In the data rows, the value 128 means zero.
Here are some points, each followed by its number:
{124, 079, 084, 108, 098, 130, 115, 146, 082, 136, 095, 096, 145, 178,
 128, 166, 121, 122, 069, 168, 182, 168, 155, 162, 158, 077, 177, 215,
 111, 153, 101, 089} 0
{102, 124, 091, 114, 176, 157, 140, 129, 155, 139, 132, 139, 102, 174,
 187, 142, 115, 128, 145, 128, 165, 081, 190, 157, 157, 106, 091, 109,
 134, 090, 105, 154} 1
{112, 127, 095, 177, 194, 186, 094, 135, 131, 115, 163, 157, 121, 170,
 171, 137, 125, 133, 099, 122, 175, 102, 127, 142, 154, 142, 085, 132,
 116, 108, 112, 115} 2
{117, 140, 085, 149, 189, 147, 118, 108, 114, 123, 068, 108, 129, 160,
 134, 124, 105, 211, 120, 125, 181, 172, 162, 109, 161, 123, 094, 104,
 118, 109, 075, 097} 3
{131, 159, 153, 138, 094, 082, 151, 141, 109, 187, 055, 077, 135, 167,
 074, 124, 119, 160, 098, 106, 125, 122, 140, 120, 086, 164, 160, 164,
 100, 163, 127, 091} 4
{157, 118, 103, 143, 149, 199, 135, 152, 201, 076, 180, 148, 105, 047,
 226, 105, 167, 252, 129, 116, 172, 131, 125, 077, 169, 134, 133, 089,
 079, 089, 182, 122} 5
{140, 206, 066, 027, 112, 027, 127, 167, 079, 088, 059, 211, 155, 000,
 137, 067, 209, 210, 133, 107, 143, 202, 172, 000, 142, 186, 083, 102,
 157, 058, 182, 076} 6
{082, 076, 157, 119, 194, 144, 092, 137, 114, 126, 152, 090, 117, 145,
 122, 154, 076, 073, 109, 140, 087, 116, 106, 181, 074, 189, 060, 200,
 156, 148, 122, 114} 7
{104, 168, 096, 137, 143, 098, 131, 109, 126, 119, 089, 141, 136, 094,
 102, 136, 171, 135, 162, 124, 121, 142, 128, 065, 147, 103, 078, 097,
 150, 095, 112, 115} 8
{085, 105, 136, 120, 191, 152, 099, 144, 097, 120, 172, 125, 126, 157,
 128, 157, 061, 077, 086, 123, 097, 119, 124, 178, 064, 181, 085, 159,
 156, 132, 121, 115} 9
{165, 156, 156, 161, 068, 150, 113, 136, 118, 107, 195, 181, 142, 113,
 118, 121, 133, 079, 100, 127, 118, 112, 078, 115, 114, 126, 176, 106,
 124, 155, 157, 151} 10
{136, 126, 175, 157, 126, 123, 143, 148, 111, 189, 136, 124, 146, 222,
 092, 128, 112, 073, 109, 116, 113, 060, 111, 180, 109, 128, 132, 124,
 147, 160, 087, 156} 11
{159, 128, 165, 149, 095, 108, 155, 172, 134, 152, 129, 116, 155, 133,
 100, 128, 137, 155, 112, 116, 123, 106, 087, 125, 120, 131, 164, 118,
 127, 148, 132, 140} 12
{124, 127, 118, 151, 116, 131, 098, 148, 078, 087, 155, 166, 145, 107,
 092, 143, 079, 090, 094, 145, 127, 151, 074, 118, 100, 116, 142, 123,
 158, 138, 116, 137} 13
{082, 105, 133, 120, 174, 136, 098, 131, 109, 121, 157, 115, 114, 154,
 121, 154, 078, 078, 109, 122, 094, 118, 130, 173, 081, 172, 072, 172,
 157, 126, 120, 113} 14
{135, 141, 135, 131, 131, 185, 077, 070, 127, 104, 149, 128, 092, 135,
 182, 113, 134, 119, 089, 106, 143, 168, 151, 164, 122, 170, 121, 179,
 075, 132, 165, 100} 15
{151, 169, 117, 196, 107, 139, 113, 136, 112, 091, 140, 154, 151, 107,
 089, 120, 131, 146, 102, 132, 161, 143, 103, 059, 129, 113, 169, 081,
 112, 139, 142, 112} 16
{181, 110, 164, 088, 108, 085, 126, 079, 109, 132, 082, 114, 152, 125,
 093, 077, 123, 173, 171, 141, 101, 192, 111, 134, 172, 127, 146, 073,
 123, 167, 068, 128} 17
{108, 120, 098, 064, 104, 133, 101, 069, 142, 104, 117, 143, 073, 072,
 184, 122, 164, 118, 153, 114, 118, 191, 161, 160, 126, 106, 125, 190,
 094, 092, 171, 115} 18
{125, 129, 128, 148, 177, 094, 165, 175, 135, 178, 107, 131, 160, 188,
 096, 121, 120, 142, 154, 124, 138, 056, 141, 121, 143, 136, 094, 073,
 177, 123, 071, 147} 19
New points follow, each followed by the numbers of its five nearest points above, nearest first.
{156, 114, 180, 154, 106, 113, 134, 159, 130, 147, 135, 103, 151, 130,
 089, 116, 125, 146, 121, 132, 103, 119, 073, 126, 107, 145, 165, 119,
 134, 167, 136, 123} 12 10 4 13 16
{158, 119, 096, 150, 167, 200, 114, 140, 190, 066, 173, 147, 094, 060,
 246, 105, 167, 255, 117, 110, 179, 150, 127, 097, 173, 145, 137, 117,
 060, 097, 196, 113} 5 15 2 18 16
{186, 122, 165, 098, 098, 093, 136, 100, 114, 132, 078, 111, 155, 122,
 096, 085, 127, 165, 173, 140, 109, 179, 109, 128, 170, 125, 153, 082,
 119, 162, 077, 144} 17 12 8 4 16
{114, 124, 101, 047, 102, 126, 116, 093, 131, 096, 101, 133, 094, 056,
 181, 128, 148, 150, 120, 126, 129, 198, 167, 128, 126, 135, 110, 200,
 116, 089, 169, 122} 18 15 8 1 0
{055, 132, 084, 137, 142, 090, 167, 220, 092, 156, 080, 091, 136, 117,
 086, 198, 081, 190, 055, 121, 142, 133, 124, 074, 064, 122, 126, 187,
 175, 103, 143, 090} 4 12 13 14 0
{105, 122, 066, 124, 114, 130, 132, 164, 095, 078, 169, 174, 154, 129,
 116, 166, 077, 025, 117, 172, 177, 113, 184, 090, 136, 054, 181, 104,
 173, 130, 127, 155} 13 10 16 1 0
{102, 145, 113, 120, 125, 070, 139, 091, 121, 122, 092, 107, 130, 070,
 075, 131, 157, 117, 190, 136, 072, 164, 107, 072, 115, 119, 080, 118,
 174, 097, 115, 130} 8 17 13 12 16
{095, 152, 113, 125, 143, 082, 144, 098, 138, 143, 088, 122, 128, 087,
 092, 130, 166, 117, 184, 135, 101, 141, 134, 071, 138, 087, 082, 106,
 164, 073, 106, 126} 8 19 3 12 17
{155, 115, 191, 167, 105, 133, 140, 144, 141, 157, 138, 092, 138, 134,
 087, 118, 123, 130, 123, 131, 097, 110, 075, 139, 104, 140, 163, 125,
 116, 171, 135, 126} 12 11 10 4 13
{142, 144, 177, 165, 125, 155, 133, 145, 131, 189, 161, 119, 141, 232,
 122, 118, 123, 090, 111, 102, 120, 053, 107, 199, 115, 149, 146, 123,
 117, 160, 105, 138} 11 12 19 10 14
{142, 128, 160, 159, 132, 130, 136, 154, 125, 118, 136, 105, 143, 105,
 091, 126, 107, 149, 127, 131, 106, 127, 089, 110, 111, 151, 153, 111,
 124, 156, 134, 122} 12 16 13 10 4
{114, 102, 102, 062, 105, 131, 108, 088, 144, 085, 115, 125, 087, 054,
 178, 127, 162, 141, 143, 129, 115, 197, 152, 136, 122, 121, 114, 187,
 110, 091, 177, 116} 18 15 8 14 1
{172, 153, 157, 107, 098, 146, 128, 089, 145, 113, 155, 182, 116, 152,
 168, 085, 113, 092, 153, 110, 142, 113, 160, 167, 149, 139, 168, 062,
 114, 149, 131, 190} 10 1 12 15 11
{143, 144, 186, 182, 124, 142, 143, 140, 149, 178, 166, 123, 143, 209,
 100, 124, 101, 074, 121, 117, 118, 047, 113, 167, 111, 134, 159, 093,
 114, 168, 121, 150} 11 12 10 19 4
{130, 130, 118, 156, 145, 177, 090, 032, 134, 091, 117, 108, 124, 122,
 128, 109, 121, 095, 153, 153, 128, 176, 161, 118, 139, 106, 125, 124,
 115, 127, 119, 117} 15 8 18 3 2
{110, 157, 113, 097, 131, 081, 159, 113, 122, 143, 090, 135, 136, 087,
 098, 129, 166, 127, 171, 128, 095, 142, 132, 084, 124, 111, 091, 105,
 166, 079, 127, 150} 8 12 19 17 13
{165, 106, 193, 151, 085, 124, 143, 154, 142, 142, 140, 101, 140, 121,
 090, 115, 129, 135, 119, 123, 095, 117, 057, 141, 096, 140, 179, 127,
 122, 178, 137, 138} 12 10 11 4 13
{132, 081, 080, 123, 129, 122, 189, 167, 163, 123, 061, 077, 124, 098,
 146, 154, 131, 255, 145, 144, 171, 153, 129, 095, 164, 051, 164, 105,
 140, 095, 114, 155} 3 12 8 1 5
{161, 116, 099, 149, 161, 201, 129, 146, 197, 076, 155, 146, 097, 054,
 240, 102, 177, 255, 120, 113, 167, 145, 127, 076, 173, 139, 125, 110,
 076, 101, 184, 109} 5 2 15 16 3
{112, 123, 100, 132, 119, 124, 106, 146, 062, 094, 172, 161, 156, 121,
 102, 171, 086, 095, 086, 153, 123, 158, 066, 124, 116, 125, 127, 128,
 180, 130, 108, 131} 13 10 9 14 16
{118, 111, 126, 149, 125, 114, 109, 165, 074, 086, 166, 149, 156, 118,
 072, 161, 077, 096, 108, 154, 118, 165, 057, 117, 104, 126, 152, 119,
 175, 139, 105, 146} 13 10 16 12 9
{141, 142, 168, 169, 124, 136, 142, 141, 127, 173, 154, 126, 135, 215,
 098, 137, 100, 071, 115, 119, 118, 061, 116, 180, 112, 140, 152, 109,
 130, 175, 107, 149} 11 12 19 10 14
{161, 138, 183, 151, 082, 084, 163, 181, 142, 176, 136, 101, 152, 126,
 084, 120, 149, 136, 127, 112, 090, 073, 069, 122, 103, 166, 166, 114,
 114, 170, 154, 121} 12 4 10 11 16
{110, 130, 118, 070, 134, 101, 132, 107, 128, 134, 124, 155, 118, 119,
 134, 125, 152, 083, 175, 129, 098, 125, 126, 152, 134, 121, 075, 124,
 167, 101, 109, 166} 8 1 14 18 19
